(in the rows, 128 means zero)
One turn moves each row of this set onto another row. After a few examples, where does it send each row asked below?
q_938: [130 105  98 106 147 149 136 101 152 125 126 129 121 132 115 123 118 113
 136 110 164 140]
q_599: [140 134 121 114  90 110 107 167 162 110 109 119 114 129 133 121 130 125
 135 125 118 120]
q_183: [125 109 117 128 151 136 112 133  91 110 120 127 111 158 113 127 112 115
 179 103 111 132]
q_436: [115 141 134 119 168 121 131 161 115 147  97 109 155 148 117 143 142 120
 118 125 115 113]
q_458: [140 127 126 142 135 153 139  88 137 122 147 120 114 105 143 140 120 124
 132 112 115 162]
q_11: [117 140 143 118 112  99 147 126 142 125 151 110 142 145 139 150 120 152
 112 165 116 142]
q_327: [121 127 152 149  80 129 120 128 125 110 150 125 138 141 123 135 134 153
 133 143 100 117]
q_580: [143 135 131 137 128 126 116 148 143 117  91 120 132 108 114 125 172 122
 133  99 122 147]
q_590: [116 124  99 123 166 110 139 156 136 117 131 128 145 140 137 124 117 141
 121 148 165 116]
q_827: [150 114 123 115 120 122 114 111 112 129 124 124 104 172 114 155 144  98
 154 104 103 149]
q_113: [114 124 132 168 130 115 121 134 128 105 159 108 144 150 147 139 147 112
 153 167 114 114]
q_80: [132 131 122 132 122 145 109 130  96 119 148 116 109 191 140 124 126 125
 137  98 120 145]
q_972: [116 102 123 137 160 145 124 149 117 124 116 142 154 165 114 132 154 131
 137 153 146 104]
q_673: [122 124 139 118 136 159 146  95 125 128 134 130 143 155 117 144  81 140
 128 136 131 144]
q_540: [134 129 122 127 150  90 122 136 151 113 115 113 130  84 133 139 134 122
 132 136 118 157]

q_599 -> q_436
q_80 -> q_827
Where do these go?
q_972 -> q_327
q_540 -> q_590
q_673 -> q_458

One turn moves each row of this set onto another row. After a few examples, where does it send each row asked below?
q_782: [101 159 121 115 121 153 135 108 181 153 108 118 144 160 140 113 134]
q_386: [108 165  88 122 114 170 126 105 176 143 127 118 143 161 153 122 112]
q_141: [ 79 141  86 138 126 190 139  99 182 144 126 132 131 100 120 149 140]
q_241: [117 141  94 111 133 161 137 137 172 153 115 122 144 163 146 111 114]
q_625: [ 81 140 101 136 118 178 134 104 190 131 124 129 121  92 133 143 140]
q_238: [108 161 107 128 113 150 129 123 170 160 109 127 146 164 109 120 125]
q_677: [115 168  80  96 138 166 135 105 174 147 108 110 136 150 129 122 136]
q_373: [110 164  76  96 132 165 136 107 181 151 119 100 143 154 130 120 137]
q_53: [103 159  99 119 124 158 132 119 180 157 107 133 140 154 133 105 123]
q_447: [ 83 119  73 123 112 177 152  93 170 131 121 144 120  99 113 156 140]
q_953: [116 144  97 115 136 163 134 138 173 154 116 122 146 160 146 114 114]
q_407: [ 95  84 131  89 113 160 110 107 130 140 144 121 134 121 103 159 124]
q_411: [103  93 102 102  89 159 111  87 145 111 139  96 154 111 130 165 127]
q_573: [102 103  95  83 131 169 113  90 145 124 133  91 153 108 111 176 136]
q_613: [106 152  98 124 106 146 133 125 174 163 115 121 151 171 109 116 129]
q_50: [ 88  79 126  97 114 152 119  96 147 132 141 107 162 126 123 174 126]
q_628: [ 98 150  88 107 115 162 126 133 154 157 122 120 145 168 119  99 115]
q_552: [111  77 117  96 110 154 116 117 142 117 119  99 152 104 121 153 133]
q_657: [ 79 120  58 122 105 173 160  98 186 142 136 130 134 117 119 140 143]
q_232: [105  98 108 104  93 160 109  86 141 107 131 103 148 107 129 168 126]
q_482: [ 94  87 109  92 101 157 109 113 119 124 125 108 149 114  96 147 127]
q_816: [101 151 122 107 115 161 125 122 169 168 130 118 131 160 120  98 131]
q_851: [ 93  73 108  94 106 151 115  98 142 124 129 119 153 106 109 167 127]
q_399: [ 84 110  75 120 116 169 150 101 175 125 126 151 115 106 131 160 126]
q_908: [101 148 108 109 112 144 144 109 183 152 111 118 144 170 141 109 134]
q_165: [101 152  91 116 119 155 135 119 186 162 118 126 148 160 134 101 125]
q_621: [ 99  85 113 106 101 146 115 108 136 133 127 119 156 126  88 175 126]
q_962: [105  95  85  75 125 163 121  89 143 122 130  97 150 114 111 174 137]
q_886: [ 99 157  99 112 122 167 121 133 152 155 116 124 141 161 119 102 114]
q_735: [104 146 114 100 109 153 135 120 164 163 123 128 123 163 118  98 130]
q_740: [ 92  77 123  86 106 157 115 106 135 145 154 112 144 129 105 154 125]
q_855: [ 89  88 110  96 102 162 102 116 126 128 134  98 157 114  97 146 127]
q_267: [ 69 112  84 129 120 182 135 106 192 143 156 119 144 103 138 157 128]
q_390: [ 96  88 118 110 103 152 109 108 141 138 136 109 165 123  91 175 127]
q_895: [ 80 114  69 119  97 161 156 104 197 134 139 123 130 112 134 133 144]
q_17: [111 161  82 117 110 162 133 104 172 140 123 125 139 164 152 121 112]
q_642: [ 93  81 125  95 115 150 122  91 139 124 127 120 152 125 122 178 125]
q_961: [ 91  78 115 101 111 159 106 100 146 129 135 110 160 102 110 166 127]
q_672: [109  75 118  96 109 154 115 118 144 119 124  95 157 106 121 153 134]
q_12: [ 72 117  75 131 114 186 141 100 186 145 148 115 147 100 119 153 144]

q_961 -> q_165
q_12 -> q_657
Where do these go?
q_50 -> q_908
q_628 -> q_482
q_232 -> q_386
q_621 -> q_238
q_407 -> q_816
q_373 -> q_962
q_552 -> q_953
q_895 -> q_399

One turn moves each row of this set onto another row. After a few examples, where does it send each row asked below?
q_781: [143 127 163 135 102  89 129 164 139 117 120 127 126 141 125 117 123]
q_38: [141 154 140 107 149 117 166 158 103 127 125 125 142 104 133 112 154]
q_835: [144 106 178 144 116 149 114 113 116 104 143 121 134 134 143 125 109]
q_638: [133 115 146 137 122 145 120 127 108  93 151 105 141 102 179 120 140]
q_786: [139 128 139  96 104 130 138 101 126 127 116 101 136 123 145  83 150]
q_533: [139  98 136 133 101 143 109  99 141  94 143 132 132 134 124 131 114]
q_752: [120 116 144 114 146 158 121 135 123 119 120 152 127 112 106 104 169]
q_308: [126 123 141 133 103 150 116 140 146 110 134 166 112 111 114  89 152]
q_206: [136 138 143 116 112  95 115 160 135 134 113 123 135 157 132 106 128]
q_586: [135 119 121  90 104 135 137  96 108 128 113 110 130 120 113  99 143]
q_387: [115 146 129 112 160 135 164 128 119 127 122 135 114 109 131 130 164]
q_58: [121 118 115 123 144 125 124 147  91 109 142  88 144 115 160 101 131]
q_175: [124 135  99 125 127 133 151 120 122 108 176 143 118 101 118 106 110]
q_455: [140 129 120 135 109 163 138 152 142 151 128 147 119 131 110 105 142]
q_769: [127 129 128 168 132 126 137 132 113  97 149 144 165 112 105 118 142]
q_426: [126 154 130 103 161 130 123 170 131 114 127 116 119 115 145 133 119]
q_97: [132 148 120 111 139 138 151 166 123 110 107 128 127 105 112 147 145]
q_663: [118 123 139 120 135  91 126 130 103  77 149 106 129 115 152 105 110]
q_731: [119 127 150 139 116 159 140 142 129 133 160 158 103 134 109 118 136]
q_596: [126 126 139 125 158 114 131 132 112 103 116  96 112 122 168 109 110]
q_700: [136 124 152 131 110 106 119 163 123 124  99 111 132 154 137  99 131]
q_421: [146 129 120  90 107 133 145  95 124 119 108 111 114 116 131 109 146]
q_806: [141 137  91 107 134 136 160 123 121 114 160 123 117 124 114 115 102]
q_578: [135 125 100 127 115 131 163 127 113  98 160 140 120 103 116 113  96]
q_218: [137 138 141 161 124 115 137 141 125  99 145 151 177 113 139 119 136]
q_902: [137 126 155 154 133 120 136 148 121 105 156 147 177 123 121 129 127]
q_884: [164  95 155 102 115 125 117 120 130 103 166 132 130 133 147 124 114]
q_432: [147  85 146 121 110 143 136 147 122 104 155 144  91 131 130 125 120]

q_455 -> q_38
q_58 -> q_884
q_206 -> q_218
Where do these go?
q_835 -> q_731
q_426 -> q_638
q_902 -> q_175
q_786 -> q_781

